In the rows, 128 means zero.
Each path below is one point turned by a fixed rotation once a step. After each direction that follows a path, write how fast that rotation turns it, in degrees a step (0 if it stays still).
Each turn is a multiple of 5 degrees from 10 to 175, or 0.
Each row of a path follows its step; steps can be skipped.
Rotation 1:
step 1: [132 118 129 134 130 132 123 138 129 122 134 132 129 130 135 125 124 126
 132 124 135 126 125 133 136 123 132 126 132 123 117 126 136 120 133 128
 117 132 125 139 126 123 125 123 127 122 131 138 126 138 131]
step 2: [125 130 124 132 119 134 127 125 132 125 128 136 128 129 137 128 130 130
 124 124 121 127 132 126 131 134 130 127 129 132 118 121 116 138 129 132
 131 129 131 137 139 130 123 127 130 133 129 138 136 133 142]
step 4: [123 126 127 117 129 133 133 122 136 124 123 130 128 123 133 127 127 131
 131 110 129 126 131 124 125 126 124 126 120 123 116 121 139 126 125 125
 132 127 125 134 119 121 122 126 132 120 131 127 124 124 136]
step 5: [122 123 121 123 121 127 132 135 122 123 126 126 138 109 128 124 133 136
 124 131 127 138 124 129 128 128 128 129 135 129 120 120 132 134 133 124
 135 125 128 126 137 128 127 121 131 122 135 128 134 128 127]
step 6: [125 135 124 124 133 132 122 139 128 127 135 138 131 126 141 133 134 132
 126 130 123 120 132 124 139 127 127 124 128 134 134 129 128 123 136 129
 134 126 119 124 123 124 123 118 131 119 130 120 130 130 126]
step 7: [133 130 113 126 128 127 134 126 131 125 132 125 125 134 136 131 122 126
 115 124 139 124 124 131 130 131 129 121 123 120 123 131 126 134 128 126
 137 115 130 127 128 122 131 120 128 127 140 126 127 128 130]
step 8: [119 131 128 121 126 124 133 128 120 121 124 132 134 135 130 133 132 133
 136 131 126 135 125 126 120 144 129 125 133 124 136 125 122 130 131 130
 132 128 129 122 129 117 131 129 133 129 142 121 125 128 134]
step 9: [137 122 136 126 122 128 127 137 120 131 135 130 129 125 139 127 129 134
 140 125 137 121 119 130 128 126 127 125 129 131 136 123 132 129 124 127
 135 125 127 134 119 127 131 126 126 126 135 126 115 129 122]
step 11: [134 126 138 124 128 131 122 133 128 122 136 125 136 141 140 128 129 130
 122 141 129 136 121 124 130 130 130 134 137 120 129 125 123 119 134 132
 127 129 130 135 129 131 128 125 126 133 132 129 134 132 134]
step 12: [130 121 123 135 121 130 126 124 139 129 128 132 125 139 136 132 127 136
 137 123 125 127 126 119 129 125 126 128 114 129 127 119 126 127 129 140
 130 131 121 134 122 128 135 125 124 134 134 132 126 131 132]
step 13: [132 127 132 124 122 123 132 119 128 122 126 124 126 121 128 129 133 118
 132 130 128 134 130 131 131 116 126 128 132 121 123 116 126 128 120 135
 137 136 127 128 136 117 132 128 128 130 140 135 129 128 132]
[127 127 126 128 127 127 129 129 126 131 131 129 126 127 127 127 127 128
 129 127 129 126 128 128 130 132 130 127 130 126 130 130 126 127 127 127
 126 127 131 127 127 126 129 129 128 127 130 127 128 128 128]  40
Rotation 2:
step 0: [133 136 130 121 131 125 123 124 130 137 139 128 123 118 138 132 128 118
 134 136 123 133 129 125 138 124 130 127 129 129 128 126 133 127 131 127
 120 122 123 125 114 126 143 130 135 128 133 127 135 124 128]
step 1: [125 133 131 122 136 129 121 117 125 136 126 125 123 126 132 134 128 117
 133 125 127 138 130 128 131 127 125 135 126 127 123 119 133 135 125 136
 119 121 120 117 114 132 130 129 139 127 130 124 124 127 129]
step 2: [127 132 124 121 135 133 122 117 119 128 123 124 126 132 121 131 127 126
 133 133 124 132 137 131 129 131 126 126 120 122 132 125 136 125 126 128
 124 126 111 122 123 137 121 127 136 129 133 117 117 134 128]
step 4: [126 129 122 123 127 125 127 122 124 126 131 136 127 126 132 115 121 120
 127 132 123 120 135 119 127 142 134 128 133 124 118 129 128 121 124 135
 127 133 130 123 121 120 130 131 135 133 124 121 116 120 131]
step 5: [127 131 124 126 126 133 129 125 123 127 130 134 128 124 125 117 127 118
 134 134 125 126 131 122 125 137 132 128 127 117 124 128 128 118 136 130
 131 130 128 122 105 122 133 123 121 124 132 126 127 125 136]
step 9: [125 136 130 132 126 133 125 126 120 126 129 128 124 110 132 133 130 122
 138 133 134 128 137 125 134 130 125 128 123 132 127 130 125 120 131 137
 124 135 125 117 129 126 137 135 140 129 127 119 124 129 123]
step 10: [117 138 127 125 121 128 124 121 125 126 126 134 123 123 131 132 127 112
 133 127 122 124 128 126 140 127 119 120 119 123 126 127 129 125 129 134
 127 133 127 117 126 127 132 139 132 133 132 122 122 128 136]
step 11: [128 126 126 120 127 128 120 122 127 125 129 132 119 134 134 136 131 115
 138 132 118 124 123 127 143 136 130 129 121 117 132 131 130 132 129 128
 130 128 119 127 120 125 128 132 122 131 131 120 120 126 134]
step 12: [143 127 125 124 131 127 122 118 126 128 133 133 119 131 133 130 126 122
 133 130 127 125 132 127 132 132 144 132 127 124 128 129 125 130 127 133
 131 122 111 128 120 124 127 131 132 133 135 118 132 119 130]
step 13: [134 133 127 125 137 132 127 119 134 133 129 129 124 125 134 120 120 128
 126 123 126 131 138 120 126 130 130 127 132 121 118 124 132 121 124 128
 127 127 109 122 118 123 126 133 132 132 137 124 133 123 128]
step 14: [127 126 130 122 136 136 130 124 128 127 119 130 129 118 132 125 117 129
 132 133 127 142 130 119 127 136 122 130 134 125 126 122 135 120 128 127
 124 134 117 118 116 125 125 126 125 135 131 123 120 130 125]
[129 125 129 130 129 128 125 126 128 126 128 129 127 128 127 127 131 131
 127 128 126 129 128 128 129 130 128 128 128 126 126 125 128 130 129 129
 127 129 129 126 127 129 127 127 124 127 128 130 124 130 128]  115
[125 129 124 130 128 126 127 127 127 127 129 127 126 127 126 127 127 126
 128 128 129 127 131 129 130 130 127 130 129 128 131 130 130 128 129 129
 128 128 131 126 130 128 125 130 126 129 127 128 128 128 128]  55
[128 128 129 131 126 125 126 129 126 128 129 127 128 127 127 129 128 128
 130 128 128 130 127 126 127 129 129 131 128 126 126 130 126 129 127 130
 128 127 127 130 125 129 126 127 129 126 124 126 129 128 129]  100
[129 127 129 129 128 126 127 129 128 127 128 129 130 131 129 130 129 127
 124 127 130 128 127 129 126 129 125 128 128 130 127 132 127 127 129 127
 124 128 128 127 130 128 127 126 126 128 127 130 130 129 128]  0
[132 128 127 131 130 128 129 128 127 128 129 130 128 125 128 130 126 128
 129 131 128 130 129 129 130 128 131 126 125 129 131 129 127 127 128 127
 127 129 129 128 129 127 128 124 127 128 127 128 129 129 128]  120
